A single turn carries every row of the set below to another of its rows. Some are shown first; where does it send the rows asked next?
z_672: 2.45 1.94 -3.35 4.19 -3.52 1.76 -0.26 -0.96 0.83 0.51 -1.34 0.39
z_837: 0.30 0.05 0.31 -2.07 0.39 0.53 1.30 1.34 0.67 1.15 1.54 1.15
z_443: 0.87 2.38 -1.52 1.38 -1.66 0.79 -3.13 0.08 -0.37 -0.27 1.66 2.49
z_595: 2.89 1.38 -1.60 -1.88 -0.89 3.34 -0.68 0.79 0.55 0.02 -2.12 1.04
z_95: 1.21 0.48 -1.79 1.86 -1.37 -0.59 -0.01 -0.35 -0.24 5.07 -0.40 0.81
z_372: 1.34 0.54 -1.90 2.34 -2.53 1.38 3.12 -0.53 0.10 -2.64 -0.54 1.15
z_174: 1.95 -0.31 -1.44 0.78 -1.41 1.55 4.09 0.38 1.99 1.95 -1.38 -1.07
z_167: 1.27 1.24 -1.28 -0.76 -5.07 2.42 1.20 0.36 0.62 1.74 -2.12 1.07
z_347: 0.22 1.16 1.74 0.48 -0.74 0.41 1.39 1.71 3.16 1.55 0.93 1.18
z_936: 1.58 0.62 -1.15 0.79 -1.85 -1.37 -1.92 1.42 2.17 2.39 -2.02 1.52
z_278: 2.69 0.96 -4.80 1.69 -2.33 1.89 -0.48 -1.24 -1.58 0.09 -0.65 0.27
z_468: 2.93 0.74 -0.94 1.09 -3.40 -0.36 2.20 0.49 1.21 -1.16 2.89 -0.19
z_912: -0.07 1.35 -2.03 1.01 0.23 2.65 -1.24 -0.07 0.35 2.87 -2.69 1.57
z_393: -1.22 -0.77 -2.75 0.72 -1.70 -0.30 1.01 0.92 1.30 0.94 -0.62 -2.13
z_660: 1.06 0.26 0.33 1.34 -0.93 2.83 1.44 3.01 3.44 1.17 0.15 0.30
z_533: 4.20 -0.55 -3.95 1.39 -2.54 0.43 1.78 -1.02 0.38 0.04 -1.24 0.79
z_364: 0.86 0.94 -1.74 0.11 -2.80 1.52 2.02 -0.03 0.29 -2.13 2.98 1.50
z_358: 1.29 1.51 -1.87 1.37 -1.28 3.77 2.86 -0.98 -0.60 -0.76 2.24 -0.06
z_519: 1.61 1.63 -1.18 0.31 -1.81 2.86 0.92 0.81 1.71 -3.39 0.68 0.59
z_623: 1.61 0.86 -1.78 2.93 1.90 -0.11 -0.18 0.05 0.97 -0.05 2.42 0.41
z_424: 0.48 3.80 0.45 -0.78 -0.44 1.81 2.06 1.65 1.37 -0.02 0.63 -0.15
z_517: 1.97 1.19 -1.36 2.00 -0.29 0.82 -1.06 0.54 1.28 3.88 -2.77 0.03
z_116: 4.01 2.90 -0.29 1.33 -1.43 2.64 -0.11 -0.59 0.23 0.65 0.83 3.52
z_953: 1.74 1.88 -3.32 0.88 -2.26 -0.57 -0.40 -2.51 -1.97 0.41 0.09 1.24
z_579: -1.34 2.60 0.97 0.79 -0.60 1.78 -0.73 1.42 1.11 1.70 1.47 0.64
z_247: 1.49 1.53 -1.14 -0.26 -0.61 0.87 -2.14 0.94 1.46 4.28 0.86 0.36
z_62: 0.04 0.71 -1.50 4.06 -2.20 -1.03 1.65 -0.38 1.00 1.60 2.50 0.41
z_177: 2.19 -1.56 -3.50 2.91 -2.70 0.44 -1.11 -1.27 0.14 1.71 -0.46 1.69

z_424 -> z_247
z_953 -> z_468
Now find these:
z_62 -> z_174
z_347 -> z_517
z_167 -> z_116
z_95 -> z_533
z_358 -> z_837

